In the data rows, zero lies at 4.5, halfway between 4 and 5.
Every row has a hidden score from 0 to 30. What is each row's score? 15 is about the middle. The score is a weighted sum of the row's numbers plus the product of two more (or one squared), each taken from its middle value.
[3 5 4 5 3 3 4 6 6 5 5 4 2 6 3 4 2 1 5 4 4 4 4 5 5 2 2] ~ 8
[5 0 9 4 5 6 7 1 5 9 5 4 8 5 5 7 3 5 7 4 2 6 7 6 4 4 2] ~ 16
[2 5 4 5 5 3 3 7 5 5 3 5 4 6 3 5 4 3 4 5 3 5 5 5 4 3 5] ~ 11
[5 4 5 2 4 7 5 2 6 4 4 2 8 1 5 8 1 7 5 4 3 5 4 6 4 4 2] ~ 14
[2 2 6 5 2 3 5 5 5 6 5 4 3 9 3 5 3 1 5 3 2 4 5 6 7 3 3] ~ 10
[3 4 3 6 6 3 4 6 2 6 3 5 4 6 6 3 5 2 4 7 2 4 4 5 5 4 5] ~ 19
[5 5 1 4 1 6 6 6 2 0 8 4 6 3 7 5 7 8 2 7 4 3 5 4 2 6 7] ~ 7
[2 7 3 3 2 4 4 6 6 3 7 3 1 5 5 7 3 3 1 3 6 1 4 0 5 6 3] ~ 11
[4 5 3 3 3 6 5 4 5 4 4 3 7 2 6 7 4 7 3 6 4 5 4 5 2 4 4] ~ 12
[4 3 4 4 4 4 5 3 5 5 4 3 5 4 0 6 4 6 3 3 5 5 5 5 4 5 2] ~ 10
[2 3 3 2 4 4 4 6 6 3 3 3 4 4 4 6 5 5 3 5 5 4 3 4 4 5 3] ~ 11
[3 5 4 4 3 8 4 5 5 4 5 5 5 5 4 6 4 5 3 6 4 1 5 1 2 1 5] ~ 16
[3 5 5 6 4 7 5 5 3 5 4 5 6 5 6 3 4 4 5 7 3 2 4 3 3 5 5] ~ 14
[2 4 3 5 4 3 2 8 7 4 5 6 0 2 4 3 3 1 3 5 6 3 5 2 3 5 4] ~ 16
[6 4 6 8 9 4 3 5 2 1 0 6 5 3 6 0 7 4 6 5 6 8 3 3 7 5 8] ~ 22
[7 4 7 5 7 5 6 4 5 4 3 7 7 4 2 3 7 5 7 6 6 7 4 4 4 2 6] ~ 15
[7 4 4 5 7 1 9 3 2 3 3 2 2 7 5 3 4 4 4 0 3 6 7 8 9 5 5] ~ 25
[6 5 6 4 5 4 5 2 4 5 5 3 3 7 6 5 4 5 5 1 4 5 7 6 8 4 3] ~ 15
[4 5 2 3 3 3 6 5 6 4 5 3 3 3 4 6 6 6 3 4 7 4 4 4 2 1 3] ~ 14
[6 5 5 6 3 7 4 2 4 0 3 3 5 6 4 4 7 6 4 0 3 4 3 6 8 4 4] ~ 14
[6 7 4 4 6 3 5 3 4 3 4 3 3 5 5 4 6 5 4 2 4 6 4 6 7 5 4] ~ 11
[7 8 5 7 7 5 4 4 0 5 1 6 6 8 4 3 8 5 5 6 2 5 5 6 6 5 8] ~ 20
[3 6 3 5 6 3 5 5 1 6 2 4 4 6 6 4 5 3 4 6 2 4 3 4 5 4 5] ~ 22
[2 6 3 4 4 5 5 6 4 3 3 4 4 5 6 5 5 4 2 5 3 3 3 2 3 7 5] ~ 12
[6 4 4 2 6 3 4 4 5 4 6 3 5 3 5 6 6 7 4 3 7 6 6 5 5 4 4] ~ 15
[3 4 3 6 2 6 6 7 3 3 5 6 5 3 4 2 5 5 3 8 4 2 5 1 1 6 6] ~ 9
[2 8 5 5 3 4 4 7 8 4 5 6 2 4 6 4 2 2 4 4 6 3 5 3 2 4 4] ~ 22
[5 7 4 5 6 4 4 4 2 5 4 4 5 6 5 5 6 6 4 5 3 5 3 6 5 5 4] ~ 14
[3 6 2 3 2 5 4 4 5 2 5 2 3 4 7 6 5 5 2 3 5 2 4 4 5 4 2] ~ 10
[5 9 3 3 5 4 5 4 4 5 4 3 5 5 4 6 6 6 4 5 4 5 3 6 4 6 4] ~ 10
[7 5 7 7 4 7 5 3 4 4 3 7 6 7 6 2 6 4 7 4 5 5 3 4 6 6 7] ~ 20
[6 6 7 4 5 5 4 2 6 6 6 5 6 5 6 6 5 5 7 3 5 6 7 5 5 3 3] ~ 16
[2 5 3 4 4 6 3 5 2 4 2 4 7 5 4 5 5 5 3 7 2 3 1 2 3 6 6] ~ 22
[5 2 2 3 3 3 5 4 6 5 7 2 2 4 4 6 5 6 3 3 9 4 4 6 4 4 1] ~ 12
[4 5 3 7 2 6 5 5 4 4 6 5 4 4 3 2 5 4 3 5 5 1 6 2 3 3 5] ~ 12
[3 4 3 3 3 6 3 6 6 4 5 4 3 4 4 4 5 3 4 5 5 2 5 3 4 5 3] ~ 17
[6 5 4 7 4 2 9 3 1 3 2 2 3 9 5 4 4 4 4 0 1 6 5 8 9 5 6] ~ 24
[3 5 4 2 4 4 6 5 5 4 4 2 3 6 5 6 5 4 3 3 4 3 4 5 6 5 2] ~ 11
[5 1 2 3 1 7 5 3 5 1 6 3 8 0 6 8 2 8 3 4 3 4 4 5 4 9 4] ~ 23
[7 7 4 7 5 4 4 4 4 1 4 5 5 3 3 2 8 6 4 3 6 4 4 5 5 4 6] ~ 11
[3 3 5 7 7 4 3 8 0 7 2 8 4 4 6 1 4 1 4 9 3 3 4 2 1 4 9] ~ 19
[2 5 3 4 4 5 6 6 4 4 2 4 6 5 4 5 5 5 4 7 2 4 5 4 3 5 5] ~ 14
[3 7 4 3 4 6 6 4 4 4 4 3 7 5 5 6 4 6 4 6 3 4 3 5 4 4 4] ~ 13
[2 5 6 7 5 3 5 7 5 7 3 7 3 7 4 3 2 0 5 7 3 5 4 6 4 6 7] ~ 17
[3 6 4 7 6 2 5 7 3 7 3 6 3 6 4 2 3 1 5 7 2 5 3 6 5 5 6] ~ 11
[4 3 1 1 0 7 4 6 5 2 8 3 6 1 3 6 5 7 3 7 6 3 4 3 2 6 4] ~ 7
[6 4 5 5 5 2 5 4 5 3 6 3 3 3 2 3 3 5 4 1 7 6 7 5 7 4 4] ~ 12
[6 3 7 4 6 5 5 2 5 6 3 5 7 4 0 5 7 5 7 4 4 7 4 5 5 5 4] ~ 14
[4 4 4 3 4 7 4 3 4 4 4 3 7 4 4 7 3 6 4 4 1 3 4 4 5 4 4] ~ 23
[2 3 4 6 4 4 6 8 6 3 3 6 4 3 5 3 5 3 4 6 5 4 4 3 3 5 6] ~ 15
[4 4 3 4 5 2 7 5 3 5 4 3 3 6 2 5 5 4 3 5 4 4 4 5 5 2 4] ~ 16
[6 4 5 7 6 4 5 3 1 5 3 4 5 8 6 4 6 5 4 4 2 5 7 7 6 6 6] ~ 17
[6 9 5 0 6 2 4 3 6 7 7 3 4 2 4 7 4 6 6 3 7 7 4 7 5 5 0] ~ 5
[2 5 4 6 5 5 4 5 3 6 1 5 5 7 5 5 5 3 4 5 1 4 7 4 3 5 5] ~ 20
[7 4 7 6 9 1 4 6 3 8 4 8 5 2 5 2 2 3 7 8 7 9 5 6 5 4 8] ~ 17
[1 0 7 8 3 4 3 6 7 5 5 7 3 7 7 4 2 2 4 4 4 4 5 3 3 4 5] ~ 13
[4 9 2 5 4 3 6 4 1 5 4 2 3 7 3 5 5 4 2 3 2 3 4 3 6 4 4] ~ 21
[6 6 4 2 7 3 3 3 5 5 5 3 4 4 4 6 5 6 5 3 6 6 7 6 5 7 3] ~ 16
[3 5 4 4 3 6 2 4 6 4 4 3 5 4 5 6 3 5 4 4 4 3 4 4 4 9 2] ~ 13
[4 5 3 6 3 3 5 3 3 4 5 2 1 8 2 5 4 4 2 1 4 3 0 5 6 5 2] ~ 17
[2 5 2 3 2 6 5 5 2 3 5 3 3 4 5 6 5 5 1 4 4 1 3 0 3 5 5] ~ 13
[6 4 7 2 5 5 3 1 6 4 5 2 7 3 3 7 5 6 6 1 4 6 4 6 6 5 2] ~ 11
[6 4 5 3 6 3 2 3 5 5 5 4 4 5 4 5 5 5 5 3 5 6 4 6 6 4 4] ~ 14
[3 6 0 6 3 4 3 5 0 4 4 3 1 5 4 4 7 4 0 3 3 1 4 0 2 5 7] ~ 17
[4 5 4 4 4 5 5 4 5 4 4 3 6 4 8 5 4 5 4 4 5 4 5 5 4 5 3] ~ 15
[7 5 6 4 8 3 5 3 4 5 3 4 5 5 5 4 7 5 6 4 4 7 3 6 6 6 5] ~ 15
[3 3 4 4 3 5 9 5 5 4 5 4 4 6 6 5 4 5 4 4 4 3 4 4 4 4 3] ~ 11
[3 4 3 3 4 5 3 5 5 4 4 3 4 5 8 5 5 4 3 5 4 3 4 4 4 3 3] ~ 15
[5 4 1 5 2 7 4 4 3 0 5 3 5 4 5 6 6 7 2 3 2 3 4 4 4 5 5] ~ 15
[4 4 5 5 3 7 5 2 5 3 3 2 6 4 2 8 2 6 4 1 1 4 4 5 5 4 3] ~ 13
[5 1 4 3 3 6 5 3 6 4 6 4 6 2 5 6 3 6 5 5 6 4 3 6 3 4 3] ~ 12
[6 0 6 2 7 5 2 4 5 6 5 6 9 3 3 6 6 7 6 7 7 6 3 5 2 5 5] ~ 17
[6 9 6 4 8 3 5 4 5 7 5 5 5 5 3 4 5 4 7 5 6 8 5 6 5 4 5] ~ 16
[3 4 4 3 5 5 5 5 5 4 2 4 6 5 2 5 4 5 5 6 2 5 2 6 5 6 3] ~ 19
[3 6 5 5 6 3 0 5 1 7 2 4 5 7 3 4 6 3 4 6 1 3 5 5 5 7 5] ~ 17
[6 5 4 3 6 3 3 3 3 5 4 3 6 6 5 7 6 7 4 4 4 6 3 7 5 4 4] ~ 16
[4 4 1 2 2 4 2 4 6 3 5 2 3 3 5 7 6 6 3 3 6 4 3 5 4 4 2] ~ 12
[5 5 1 2 0 6 5 4 5 2 8 4 6 1 3 7 5 8 3 6 6 4 3 5 2 4 5] ~ 5
[6 5 5 2 5 6 7 2 6 2 3 3 6 4 5 7 7 6 7 1 2 6 2 5 8 5 3] ~ 17
[5 4 5 5 3 7 6 4 6 4 5 5 6 5 9 4 4 5 5 5 5 3 3 5 4 3 4] ~ 14
[2 4 5 7 4 4 1 8 7 5 4 7 2 2 5 2 2 1 5 6 5 4 4 3 2 5 5] ~ 22
[5 6 3 5 3 6 2 4 6 4 5 4 5 4 1 5 5 6 4 4 5 3 4 5 3 3 4] ~ 11
[6 2 4 4 6 5 3 5 5 5 5 6 5 3 3 5 5 6 5 6 6 5 4 4 2 5 6] ~ 17
[4 9 1 2 4 4 5 6 3 3 6 3 3 5 4 5 8 5 2 6 5 3 6 3 4 6 5] ~ 11
[6 0 5 2 7 4 6 3 4 6 5 4 7 4 4 6 6 6 5 5 5 6 5 6 4 3 4] ~ 18
[4 5 3 4 3 4 5 5 6 3 6 3 4 3 5 5 5 6 3 4 7 3 4 5 4 3 3] ~ 8
[2 5 3 3 2 5 3 7 7 2 7 4 1 6 2 6 4 4 1 4 7 1 3 0 3 4 4] ~ 9
[3 5 3 7 4 5 7 5 0 4 3 4 6 4 4 2 6 4 2 6 2 2 8 1 3 6 7] ~ 19
[6 8 5 2 6 2 4 3 4 6 6 3 5 5 3 7 5 6 5 4 6 6 9 7 5 4 3] ~ 12
[5 5 4 6 5 5 3 4 2 4 3 5 4 6 4 4 6 5 4 4 2 4 4 4 4 1 5] ~ 16
[4 5 4 6 3 6 4 6 4 4 6 5 4 5 3 2 5 4 4 6 6 2 4 4 4 0 5] ~ 8
[2 4 3 5 4 2 6 7 7 4 4 4 3 3 3 4 4 3 3 5 6 5 5 4 4 4 3] ~ 9
[6 3 7 4 5 7 6 2 5 4 3 3 8 5 5 7 6 6 6 3 3 6 3 5 6 5 4] ~ 17
[3 9 5 5 4 4 5 5 5 6 4 5 3 7 2 4 3 2 4 4 3 3 4 4 5 5 3] ~ 8
[2 5 4 5 3 3 3 7 7 3 5 5 2 4 4 3 3 2 3 4 6 3 4 3 4 7 4] ~ 9
[7 3 6 6 7 3 4 4 3 9 5 7 5 6 4 4 3 4 6 6 5 6 3 6 4 3 6] ~ 18
[6 9 5 7 4 6 6 3 4 5 4 5 4 6 7 4 5 5 5 3 4 4 5 5 5 5 5] ~ 18
[6 5 6 5 6 6 1 3 4 6 5 7 8 5 4 5 5 6 6 7 5 5 4 5 2 3 6] ~ 15
[3 4 5 3 3 3 7 4 5 4 5 2 3 8 9 5 3 3 5 3 3 4 3 7 7 3 2] ~ 12
[3 5 5 4 3 6 4 4 4 5 4 4 4 6 5 5 4 4 4 4 3 2 9 3 4 5 4] ~ 20
[2 4 4 3 3 6 5 6 7 3 5 4 4 4 3 6 5 5 3 5 6 3 5 3 4 4 4] ~ 15
[6 1 7 6 6 5 4 3 3 3 2 4 5 5 5 1 7 4 6 2 4 7 2 5 8 3 5] ~ 16
[3 4 5 5 3 4 5 5 4 6 6 5 2 7 6 4 2 2 3 3 5 1 4 2 5 5 3] ~ 16
[3 4 3 1 3 4 1 4 6 3 5 2 5 3 6 6 4 6 3 4 5 4 3 4 6 3 2] ~ 16
[7 5 6 7 8 4 3 4 2 4 1 6 4 5 5 2 5 4 6 5 5 7 4 5 6 1 7] ~ 20
[6 5 5 5 6 5 4 3 4 3 3 5 4 5 8 3 5 5 6 3 4 5 1 5 6 4 6] ~ 18
[7 5 5 5 8 4 5 5 1 5 3 7 6 5 7 4 7 6 4 7 5 5 4 5 3 5 8] ~ 18
[7 4 5 5 9 1 6 6 4 5 5 6 2 0 3 2 2 4 5 5 7 7 4 5 5 1 7] ~ 13
[5 4 5 6 4 6 2 2 4 4 3 3 6 5 7 7 4 6 4 2 2 5 5 5 4 4 3] ~ 14
[6 6 6 9 3 8 5 3 3 2 3 5 5 8 4 2 6 5 5 2 2 3 6 5 6 5 6] ~ 12
[3 4 3 4 6 4 0 5 0 5 2 3 4 7 5 5 6 4 2 5 1 3 4 3 5 5 6] ~ 22
[7 3 7 3 6 3 6 2 5 7 6 4 5 5 3 5 5 4 7 3 5 7 4 6 7 3 3] ~ 14
[6 5 4 4 4 5 3 4 6 5 7 6 7 3 4 5 5 7 5 6 8 5 1 6 2 7 4] ~ 7
[2 4 3 2 1 6 3 6 7 2 6 3 4 3 4 6 4 6 2 5 7 1 3 2 3 6 3] ~ 10
[3 2 3 4 3 7 3 6 3 3 6 5 6 4 5 4 6 5 3 6 4 1 5 1 3 9 7] ~ 18
[7 4 7 6 7 2 7 4 3 9 5 7 5 6 4 2 3 2 8 7 5 8 4 8 6 6 7] ~ 16
[5 4 6 7 4 6 2 2 4 6 4 4 6 6 4 5 4 5 5 3 3 5 8 5 4 5 4] ~ 18
[2 2 4 4 6 5 4 7 6 5 1 6 5 5 3 4 5 3 6 8 3 5 4 6 3 5 5] ~ 17
[6 5 6 6 7 4 5 5 4 5 4 8 5 2 4 2 5 5 6 6 7 6 4 4 3 4 7] ~ 13
[3 1 2 2 3 6 4 5 4 4 5 3 4 4 7 6 5 5 3 5 4 2 8 2 3 5 4] ~ 24
[3 4 3 5 4 3 6 4 0 5 2 2 3 8 5 5 5 3 2 3 1 3 3 3 6 3 5] ~ 25
[6 4 4 6 6 2 5 5 4 1 4 4 3 3 6 2 4 6 4 2 6 5 4 6 6 6 7] ~ 15
[4 4 3 2 5 3 2 4 3 4 4 1 4 6 5 7 6 5 3 4 3 4 6 6 7 4 3] ~ 17
[4 7 5 5 3 5 5 4 4 5 4 4 3 6 1 5 4 4 5 3 3 3 4 5 6 4 3] ~ 9
[6 3 6 5 5 6 6 2 4 3 4 4 7 5 5 5 7 6 5 2 4 5 6 5 6 4 5] ~ 17
[3 8 4 8 6 0 3 8 5 7 5 7 2 4 4 1 0 0 5 7 3 6 6 7 5 5 7] ~ 8
[4 4 3 7 2 6 6 4 3 2 6 4 5 3 6 3 5 5 2 4 4 1 6 2 4 7 5] ~ 15
[6 5 5 3 9 1 4 5 4 7 6 5 5 3 2 5 4 5 5 6 7 7 6 6 4 5 5] ~ 13
[6 4 5 3 5 5 5 3 5 5 5 5 5 5 4 5 5 5 6 3 5 6 3 5 6 2 4] ~ 15
[6 4 5 8 6 4 6 4 3 2 1 6 5 4 3 1 5 5 6 3 5 6 6 4 7 5 8] ~ 26
[3 5 5 5 3 8 3 5 5 4 5 6 5 6 5 5 4 5 4 6 4 2 4 2 2 6 5] ~ 13
[6 4 5 6 6 6 4 4 4 3 4 6 5 5 2 3 7 6 5 3 5 5 6 5 5 6 6] ~ 13
[7 5 7 8 4 6 5 3 5 4 4 6 6 5 2 1 5 5 6 3 6 5 5 4 6 4 6] ~ 14
[5 6 5 5 4 7 6 2 4 3 4 3 8 4 4 7 5 7 4 3 2 5 4 5 5 3 4] ~ 13
[3 2 1 3 2 4 3 6 3 3 6 2 1 6 6 6 6 4 0 4 5 1 5 0 4 5 4] ~ 17
[6 9 3 3 6 3 6 3 2 2 3 1 4 7 4 6 8 7 3 2 3 5 4 7 8 5 5] ~ 15
[3 4 1 4 2 6 6 5 3 3 5 3 5 3 3 6 5 6 1 5 3 3 6 2 2 4 5] ~ 11
[3 3 4 3 4 4 5 5 4 5 5 3 4 6 2 6 5 4 3 4 4 3 3 3 5 5 4] ~ 14
[2 6 8 9 3 7 6 9 6 5 4 9 4 5 5 0 1 1 5 6 4 1 2 0 0 5 9] ~ 28
[5 4 5 4 5 7 3 3 6 6 4 5 8 4 4 7 3 6 6 6 4 5 3 5 3 3 4] ~ 17
[7 5 6 6 6 7 4 4 4 2 3 7 6 5 4 2 7 6 6 4 5 4 3 4 6 7 7] ~ 19
[7 4 7 4 6 5 4 4 6 6 6 7 6 3 9 3 5 5 8 5 8 6 7 5 4 4 5] ~ 29
[6 6 6 6 6 4 5 3 3 3 2 5 4 6 5 3 5 4 6 3 4 6 2 5 8 1 7] ~ 22
[6 5 7 8 3 4 6 4 5 5 7 5 5 4 5 2 3 3 7 3 6 8 9 4 7 4 6] ~ 19
[4 4 6 2 3 6 5 1 7 4 4 1 5 2 7 8 1 6 5 1 4 4 4 6 5 2 0] ~ 12
[3 4 3 4 1 5 8 6 7 2 7 4 2 4 4 4 5 4 2 4 9 1 9 2 4 1 2] ~ 11
[6 6 5 4 5 5 6 3 4 3 5 4 7 3 4 5 7 7 5 4 6 5 5 5 5 2 5] ~ 13
[2 2 4 6 6 2 3 8 5 5 4 6 2 3 5 3 3 1 4 6 4 4 2 4 3 5 7] ~ 14
[7 6 6 7 5 4 4 4 3 8 5 8 4 5 4 2 1 3 7 6 6 5 5 5 5 6 7] ~ 20
[6 6 6 1 6 6 4 3 6 6 6 6 8 3 3 7 5 7 7 7 6 6 5 5 3 3 4] ~ 13
[6 4 7 6 3 6 4 3 5 5 6 5 5 5 6 4 4 5 6 3 6 4 4 5 5 4 4] ~ 13
[4 7 2 3 2 6 4 5 6 2 7 3 5 3 5 6 6 7 3 6 6 3 4 4 4 7 4] ~ 8
[7 3 6 7 6 2 5 5 4 6 5 6 3 3 4 2 2 3 7 5 6 8 7 6 7 2 7] ~ 17
[3 3 3 2 4 3 4 5 4 3 5 2 3 7 4 6 5 4 2 3 4 3 2 4 6 3 3] ~ 20
[5 3 3 5 4 5 3 4 4 5 4 4 5 5 4 5 5 6 4 5 4 4 6 5 3 7 4] ~ 16
[3 2 4 4 5 0 4 6 4 6 5 3 2 8 4 4 3 1 4 4 3 5 4 7 8 3 3] ~ 20
[6 5 4 4 9 0 3 5 3 2 3 4 2 2 5 2 3 5 4 3 5 8 4 6 7 5 7] ~ 21
[6 9 7 5 4 6 4 3 5 4 3 5 5 7 5 5 6 4 7 3 4 6 4 4 7 3 4] ~ 15
[6 4 6 5 5 4 4 3 5 5 6 6 3 4 5 2 1 4 7 3 5 6 6 5 6 5 5] ~ 16
[3 2 2 4 2 7 4 6 3 2 7 4 6 4 1 4 6 6 2 7 4 1 5 1 3 2 6] ~ 20
[7 6 7 6 6 5 5 3 3 5 2 7 5 7 5 3 5 4 7 5 4 6 3 5 6 4 7] ~ 19
[6 5 4 2 5 5 6 3 5 5 5 4 6 4 5 7 5 6 5 4 5 5 4 5 4 6 4] ~ 16
[5 0 4 3 3 4 9 4 7 6 6 4 4 2 3 5 4 5 5 4 8 4 4 5 3 5 1] ~ 12
[6 5 5 0 5 4 7 2 6 7 6 3 6 3 3 7 4 7 5 4 8 6 7 7 4 3 2] ~ 16
[3 5 3 3 3 6 4 6 6 3 5 4 4 3 4 5 5 5 4 6 5 3 5 4 3 5 4] ~ 14
[7 5 7 6 6 5 5 4 5 6 4 7 6 4 5 3 5 4 8 6 6 6 4 4 4 4 6] ~ 20
[6 5 4 3 5 4 4 4 5 2 5 3 5 3 5 5 7 7 4 3 6 5 3 6 6 3 4] ~ 10
[6 5 9 4 4 7 5 1 6 7 6 5 8 5 6 5 5 5 8 4 5 6 6 5 5 7 3] ~ 20
[3 4 5 4 3 8 4 4 4 3 4 4 7 5 4 5 5 5 4 5 3 2 4 2 4 6 5] ~ 16
[7 0 6 4 8 2 5 4 4 7 5 5 4 4 9 4 4 4 6 4 6 7 7 7 6 4 4] ~ 21
[7 5 6 5 6 3 5 3 4 4 3 4 5 6 2 4 6 4 7 2 3 8 5 6 9 4 5] ~ 19
[3 8 3 5 3 6 3 6 4 4 2 5 5 4 3 1 5 4 4 8 2 4 6 4 3 5 4] ~ 7
[4 4 4 4 5 6 3 4 4 4 2 4 6 6 4 6 5 5 5 5 2 5 3 5 4 7 4] ~ 16
[3 5 4 3 4 4 8 5 5 5 5 3 4 6 2 6 4 4 3 4 4 3 5 4 5 4 3] ~ 11
[2 5 5 6 4 7 5 5 2 6 1 6 6 7 8 4 5 4 5 7 1 3 4 3 3 5 6] ~ 19
[3 4 1 1 2 5 4 6 6 3 4 3 3 3 7 7 6 5 3 5 6 4 5 4 3 0 3] ~ 25
[2 5 5 7 3 3 3 6 5 6 5 6 2 7 5 3 1 1 4 4 3 3 6 4 5 6 5] ~ 12
[5 4 5 4 4 6 3 3 5 5 5 4 6 5 9 6 4 6 5 4 4 4 4 5 4 2 3] ~ 15
[6 5 7 6 5 5 3 3 3 7 5 6 5 7 3 4 4 4 6 4 4 5 5 6 5 4 5] ~ 12
[6 4 6 3 6 3 6 3 5 6 5 4 5 4 8 5 5 5 6 3 5 6 5 6 6 5 3] ~ 15
[6 3 2 3 5 3 7 5 4 5 6 4 4 3 7 6 7 7 3 6 6 5 4 5 2 6 4] ~ 13
[2 5 5 7 4 2 6 7 6 6 5 6 3 5 3 4 2 2 4 5 4 4 3 4 4 3 5] ~ 7
[3 4 5 6 3 4 6 5 4 6 4 5 2 6 4 3 2 1 5 5 3 3 2 4 5 7 4] ~ 11
[2 5 3 4 3 5 4 7 6 3 5 5 3 4 1 3 5 4 3 6 6 3 5 3 3 4 5] ~ 9
[2 4 5 5 4 3 4 5 2 6 3 4 3 9 1 5 4 2 3 4 2 3 2 4 6 5 5] ~ 18
[6 7 9 4 3 6 8 2 7 7 8 5 6 5 4 5 4 4 8 3 5 7 2 5 6 4 3] ~ 8
[6 6 3 0 6 1 1 3 5 7 8 2 4 4 4 8 4 6 4 4 8 6 4 7 4 3 1] ~ 10
[6 4 4 3 6 5 5 4 5 6 6 6 5 4 5 5 5 6 5 6 6 5 6 5 3 6 5] ~ 17
[4 4 6 6 4 6 6 4 5 6 3 5 6 6 6 4 4 4 6 6 3 4 4 6 4 6 4] ~ 15
[4 4 3 4 2 5 4 4 6 4 5 3 4 6 5 5 5 5 4 4 5 3 4 4 4 9 3] ~ 16
[2 5 5 7 5 1 2 9 7 6 8 8 0 1 3 2 0 0 5 5 5 5 6 4 4 3 6] ~ 6
[3 5 3 6 4 3 4 6 3 7 3 6 3 6 2 3 3 1 5 7 2 4 7 5 4 4 5] ~ 15
[6 5 6 6 7 6 9 4 2 2 1 7 5 5 9 2 8 5 5 5 4 5 7 4 5 4 8] ~ 20
[3 5 2 4 6 4 5 4 0 5 1 3 6 4 6 5 7 4 2 5 1 4 5 2 4 4 6] ~ 24
[6 4 3 2 6 2 3 3 4 4 6 1 3 5 7 6 5 6 3 1 6 5 5 7 7 4 2] ~ 15
[5 4 4 5 5 5 5 3 4 6 5 5 4 6 9 5 4 5 5 4 5 5 2 5 4 5 4] ~ 15
[6 6 5 4 7 4 4 5 5 2 3 6 5 2 5 3 7 6 5 4 7 6 4 5 5 6 6] ~ 12
